(in the rows, 128 means zero)
Families of rows that turns and mirrors carry onto each other, the same ones carrying the whole set onto itself: the rest of each named row's family, in list order:
7 families of 3 rows:
j_238: [156 128  93 165 153 131 160 138 121 135  87 107 128 132 142 154 130 122
 125 131 119 127 133 163 130 141 123 133  94 116 146 134 110 151 128 124
 162 155]
j_323: [132 144 148 153 142 117 132 138 114 104 125 150 130 129 156 127  99 111
 119 127 115 112  98 135 154 120  88 136 154 144 152 114 132 135 143 148
 160 144]
j_839: [118 152 148 146 114 120 104 142 121 100 135 167 123 111 155 112 117 125
 138 132 109 102 116 123 140 125 104 138 139 133 140 125 127 135 131 145
 154 132]
j_848: [165  99 124 131 111 134 128 173 126  94 111 137 140 112 132 105 160 124
 136 131 126 157 144 144 128 141 109 110 118 130 127 150 138 142 123 103
 154 128]
j_914: [129 141 108 179 183 134 146 148 137 125  90 124 131 115 132 144 121 131
 126 126 128 112 140 155 160 123 130 126  93 112 131 116 113 135 125 122
 128 161]
j_538: [160 133 153 115 123 140 121 178 114 110  98 129 125  95 130 122 139 123
 150 148 108 165 135 152 120 116 119  96 110 131 135 138 137 123 151 114
 130 137]
j_410: [142 129 113 151 165 133 166 137 132  91  96 108 150 121 140 152 115 135
 121 121 121 125 117 154 124 145 113 127  93 126 110 127 131 158 113 130
 151 134]
j_71: [155 129 135 133 117 135 119 185 118 105 100 147 146  94 123 100 152 126
 141 135 133 158 146 152 124 139 105 115 130 110 123 152 135 128 121 118
 144 133]
j_915: [163 131 125 122 120 138 116 174 102 113 113 125 141 110 138 118 127 129
 138 150 104 160 152 147 129 136 141 111 103 108 127 145 114 129 137 111
 133 117]
j_463: [169 118 160 124 109 141 117 169 120 127 115 123 148 124 128 133 132 107
 136 150 139 159 151 141 127 133 105 110 110 123 135 142 118 129 155 128
 131 135]
j_477: [127 133 140 151 120 112 122 149 138 118 124 152 117 135 158 117 113 101
 120 116 126 121 111 147 144 108  91 144 148 137 155 114 127 138 154 152
 136 132]
j_320: [139 130 102 154 174 117 143 137 122 131  96 132 138 120 147 161 114 133
 129 130 112 109 121 131 130 142 142 153  92 131 138 123 122 156 121 119
 148 145]
j_371: [146 131 116 170 161 144 138 131 128 137  96 115 110 143 138 160 116 120
 120 130 139 124 136 158 130 137 124 137  93 124 136 116 128 159 135 125
 135 150]
j_486: [130 135 145 163 153 111 142 147 115 105 126 172 123 106 161 111 137 133
 141 127 118 121 110 129 155 106 103 148 144 146 136 103 138 137 131 141
 144 141]
j_279: [140 120 142 153 143 134 150 136 128  89 135 156 130 110 160 107 135 139
 123 116 107 111 121 124 158 111 102 131 143 150 130 103 131 133 138 149
 133 131]
j_276: [140 140 114 147 173 138 178 150 119 116  80 123 143 118 149 152 119 147
 134 128 127 133 128 160 130 139 127 129  92 110 118 118 120 135 114 124
 147 148]
j_570: [147 136  94 155 174 115 146 136 138 141  96 119 134 123 131 160 134 131
 142 130 115 116 120 154 129 131 131 120 106 117 131 123 134 153 129 121
 129 171]
j_588: [128 149 140 127 139 125 126 137 137 105 123 153 116 115 162 117 124 113
 135 126 108 112 104 131 126 101  90 145 156 125 139 116 131 124 138 139
 154 161]
j_439: [157 140 161 140 122 133 129 184 109 103  99 123 137  92 124 138 137 105
 134 141 132 168 137 134 123 145 115 113  97 113 133 141 135 116 129 115
 126 135]
j_246: [168 128 163 137 105 145 117 179 103 120 111 127 139 116 117 104 148 130
 121 144 111 151 141 146 129 131 117  98 124 122 149 142 125 131 148 124
 128 140]
j_706: [115 135 135 149 131 125 132 159 139 101 113 169 124 132 168 124 141 103
 133 140 120 136 110 127 149 105  87 155 158 126 147 127 123 122 131 128
 141 140]

Same family as j_276: j_71, j_486
Same family as j_570: j_538, j_588
Same family as j_279: j_848, j_410
Same family as j_463: j_477, j_371

Families of rows that turns and mirrors carry onto each other, the same ones carrying the whole set onto itself: the rest of each named row's family, in list order:
4 families of 8 rows:
j_811: [134 111  92 122 138 158 134 141]
j_405: [131 102  95 110 154 140 153 119]
j_790: [138  86  85 124 135 138 139 133]
j_77: [140 121  87 153 146 128 172 115]
j_84: [119  84 129 133 147 120 131 125]
j_103: [107  88 120 139 124 143 130 142]
j_128: [118 129  90 126 136 133 165 114]
j_239: [121 102 136 141 145 127 120 129]
j_68: [101 114 114 179 131 135 142 131]
j_699: [136  93 137 161 146 137 133 133]
j_220: [126 130  96 142 139 154 172 118]
j_506: [137 117 120 175 125 123 149 128]
j_957: [107  73 113 145 126 134 144 134]
j_860: [ 90  95 106 146 126 119 139 126]
j_11: [123 108 139 142 133 126 123 137]
j_862: [130 121 119 173 117 132 155 123]
j_445: [115 119  97 175 148 135 131 107]
j_822: [128 104 122 177 141 111 152 120]
j_237: [130 119 112 166 131 122 173 140]
j_192: [152 112  88 153 157 154 144 136]
j_291: [137 131  80 154 159 135 139 126]
j_442: [132 124  93 147 133 147 177 119]
j_98: [128 137  83 161 145 149 148 127]
j_432: [115 112 108 111 152 152 148 122]
j_767: [146  95  89 124 137 144 135 139]
j_852: [141 123  74 150 154 130 143 130]
j_727: [126  89 100 123 134 138 149 157]
j_6: [121 116 116 113 153 151 139 128]
j_335: [ 97 110 104 175 151 127 149 122]
j_737: [102  72 114 149 138 129 142 128]
j_726: [107 110 101 179 159 120 146 123]
j_325: [124 104 115 120 149 146 124 107]

Same family as j_77: j_811, j_405, j_84, j_103, j_68, j_822, j_98
Same family as j_737: j_790, j_220, j_11, j_862, j_852, j_6, j_726

Families of rows that turns and mirrors carry onto each other, the same ones carrying the whole set onto itself: the rest of each named row's family, in list order:
6 families of 6 rows:
j_249: [131 116 128 138 162 110 108 115 129 132 129 111 159 110 171 127 134 106
 122 120 117 117 140  94 109 140 124  98 150 105 111 107 123 104 111 106
 109 146 133 137  87 123 104 131  98 123 168 137]
j_634: [119 175 104 153 149 120 111 124 104 128 156 121 101 123 115 150 148 136
 138 111 132 106 130 152 132 116 137 118 142 134 118 108 151 170 128 131
 145 119 116 124 112 155 154 125  95 149 128 148]
j_261: [117 142 133 126 187 119  93 139 119 110 123 101 170 120 171 141 154 131
 132  94 125 130 123  97 107 134 155 121 117 128 117 123 116 119 105 101
 104 143 127 132 111 121 142 129 112 102 123 125]
j_805: [103 167 123 135 142 128 127 120 122 154 127 120 121 132 118 153 135 106
 148 127 122 121 116 128 135 137 115 144 117 142 117 127 122 134 132 121
 149 121 104 110 110 144 151 130 113 136 171 169]
j_494: [105 144 121 133 150 148 110 113 113 126 130 138 112 107 115 123 121 140
 126  98 157 109 119 144 126 121 127 143 151  99 133 117 152 152 152 140
 139 141 106 113 117 134 146 109 105 149 165 166]
j_452: [109 128 106 119 182  99  80 143 117 125 133 106 160 135 140 143 151 131
 140 109 131 118 124 105 109 142 139 123 108 129 119 116 127 107  99  90
 103 149 122 160 107 114 135 124 102 123 132 121]
j_743: [111 116 108 133 156 103 106 126 121 132 131 119 147 111 162 123 136 115
 121 119 132 111 133  93 113 155 113 102 129  93 105 102 122  95 118 109
 103 152 131 151  95 122 110 126  87 138 151 132]
j_734: [100 163 126 130 130 137 140 128 113 156 142 117 119 125 122 137 156 107
 153 116 129 121 128 125 137 125 112 132 127 144 111 112 145 135 132 120
 144 122 108 121 100 133 147 110 113 140 152 186]
j_83: [115 145 125 151 149 129 123 113 111 128 139 125 112 110 119 133 133 143
 125 118 164  94 115 142 124 132 126 125 153 105 135 130 158 151 136 145
 136 129  95 123 113 148 149 114 102 158 151 176]
j_201: [127 130 124 129 186  99  82 132 126 121 136 102 177 126 149 148 149 122
 139 102 115 121 132 106  99 131 156 126 127 139 121 121 128 121  96  95
 108 146 125 143 104 116 131 132 108 109 136 124]
j_816: [102 168 101 128 151 122 122 128 105 133 143 125 109 116 122 146 160 140
 150  99 133 102 134 163 135 112 144 126 134 140 122 112 148 164 121 127
 136 128 125 123  91 146 156 127 100 129 124 171]
j_299: [108 162 126 139 129 139 129 131 109 154 145 112 128 143 138 132 135 118
 150 110 125 108 119 119 114 130 118 150 129 142 115 115 125 139 129 117
 148 125 112 116 114 131 150 130 105 185 162 164]
j_56: [129 115 123 120 179 125  90 130 131 112 121 117 131 102 190 132 150 118
 127  90 150 116 119 105 134 120 150 108 149 115 108  94 121 136 118 125
 106 144 140 141 126 123 121 122 121 109 139 109]
j_267: [104 132 121 126 147 130 137 113 115 140 132 136 111  97 126 124 142 130
 137 100 166  95 122 142 135 124 129 144 155 114 127 123 156 148 143 141
 132 134 104 123 103 134 151 110 111 139 143 186]
j_292: [126 126  93 122 175 122  95 126 114 110 141 112 148 112 183 126 146 125
 113 105 144 131 122 117 115 101 153 111 153 108 123  89 129 137 112 122
 101 149 138 141 143 126 122 123 114 108 143 117]
j_264: [107 159 136 149 142 145 126 138 117 159 131 116 115 136 133 134 145 107
 160 121 120 105 118 127 126 138 109 161 132 128 126 108 138 145 135 119
 149 121 111 118 112 148 142 106 121 136 160 168]
j_723: [128 114 111 120 171 106  83 125 135 117 142 128 146 103 172 131 138 115
 119 104 145 109 120 103 129 111 162 114 166 120 114 102 134 133 112 124
 113 155 146 144 130 114 118 126 115 110 149 114]
j_167: [104 136 115 136 153 126 126 116 127 133 125 137 105 104 126 139 124 125
 127 111 154 103 117 141 138 143 127 148 152 104 119 131 139 155 151 142
 141 142  97 112 109 141 138 132 112 136 170 172]
j_300: [139 120 125 141 178 118 118 114 129 130 124 117 139 110 175 117 148 110
 129 126 124 112 135  83  87 132 111  98 142 107 114 102 126 115 111 120
 111 143 108 132  97 121 108 129  96 131 141 115]
j_413: [116 158  99 131 153 129 106 136  94 129 145 124 111 144 139 138 149 151
 140  96 126  97 133 160 122 118 150 135 135 146 115 115 139 174 123 118
 143 139 117 120 109 145 148 141 102 169 150 152]
j_378: [127 133 110 140 183 118  98 139 121 123 139  92 167 135 161 138 150 128
 139 104 127 145 135 108  91 123 136 129 125 133 126 110 120 111  92 103
  94 138 119 141 129 121 134 133 119 112 130 130]
j_202: [110 139 117 127 146 138 125 112 109 135 137 129 118 120 134 117 120 143
 126  97 154  97 114 140 122 126 131 150 165 106 124 121 144 159 147 124
 138 143 102 116 107 123 152 130 107 175 166 156]
j_331: [128 115 115 146 172 127 121 120 124 124 132  96 153 107 176 119 134 110
 121 111 131 135 133 107  93 135 111 113 148  88 121  90 116 114 112 114
 100 141 120 141 101 125 106 128 104 125 152 133]
j_764: [113 163 103 146 158 136  92 136 100 127 142 130 103 131 117 143 148 149
 141  97 129 110 149 159 123 117 144 135 124 142 123 116 142 163 127 126
 143 132 124 114 116 157 147 125  98 142 136 162]
j_967: [115 164 134 145 143 136 121 123 107 147 146 103 115 134 112 143 149 112
 140 129 140 118 118 122 127 125 114 133 130 137 126 121 148 144 136 115
 152 110  96 130 119 143 152 101 109 155 157 166]
j_582: [128 131 107 115 181 117  94 120 130 110 129 118 132 107 181 128 155 125
 127 116 146 104 112  90 111  99 144 100 156 115 125 103 135 141 119 119
 108 144 128 134 133 114 123 126 103 113 144 100]
j_14: [103 164 132 150 139 153 117 127 117 151 139 115 116 128 119 133 133 109
 151 116 127 123 127 124 118 126 108 143 118 133 126 110 125 132 130 125
 155 117 119 116 110 143 142 111 103 160 157 169]
j_566: [115 174 104 149 152 128 109 137 105 139 138 137 106 139 128 142 148 147
 151 108 113 102 136 160 135 124 135 142 143 133 121 108 147 162 126 121
 134 132 124 109 111 159 155 131 113 118 138 152]
j_671: [104 152 124 139 149 138 124 118 111 136 124 140 122 110 135 124 130 139
 134 110 142  86 107 146 126 132 130 154 157  92 141 119 152 155 145 138
 132 140 112 109 113 150 152 111 111 129 156 169]
j_214: [121 130 115 124 184 120  98 143 131 124 145 103 161 123 155 139 154 106
 136 102 131 124 132  78 102 123 151 123 123 134 126 132 137 118  99 101
  95 148 128 140 111 105 143 145  97 111 133 136]
j_830: [132 121 136 139 174 126 116 118 123 127 118 120 151 113 177 118 138 120
 121 107 123 135 141  97 119 146 118  96 142 104 102 105 112 100 112 112
 103 145 123 129  88 126 121 131 113 116 147 126]
j_402: [106 165  96 133 163 115 109 127 111 129 135 134 105 120 126 156 145 126
 136 109 128 102 126 161 137 124 153 141 125 140 117 123 129 173 130 132
 152 135 119 115 110 161 149 140 102 126 140 154]
j_592: [125 142 118 135 190 112  96 141 128 114 134 108 154 134 161 136 164 138
 138 119 121 123 131  82  87 125 141 111 128 136 123 127 136 122  97 103
 107 148 106 131 118 110 132 134 108 111 126 118]
j_540: [135 116  98 110 175 121  92 127 128 119 139 121 136 109 175 135 154  96
 129  99 142 110 123  96 126 105 150  98 140 123 118 100 144 140 111 126
  93 153 145 143 119 115 126 137  95 114 155 118]
j_60: [111 119  90 111 169 100  84 129 122 122 141 132 133 109 159 127 140 120
 118 108 156 107 118 103 135 119 148 116 146 110 112  95 128 121 120 111
 110 154 145 158 129 114 129 122 103 122 134 102]
j_906: [134 110 117 130 185 125 120 118 128 130 135 120 150 111 158 115 139  97
 122 112 128 122 139  94 105 132 125  99 140 104 119 111 134 116 102 117
  99 158 123 142  74 114 121 143  92 122 151 131]

Same family as j_723: j_249, j_494, j_201, j_764, j_14
Same family as j_267: j_734, j_816, j_300, j_582, j_592
Same family as j_805: j_292, j_167, j_378, j_331, j_402
Same family as j_830: j_261, j_56, j_264, j_566, j_671

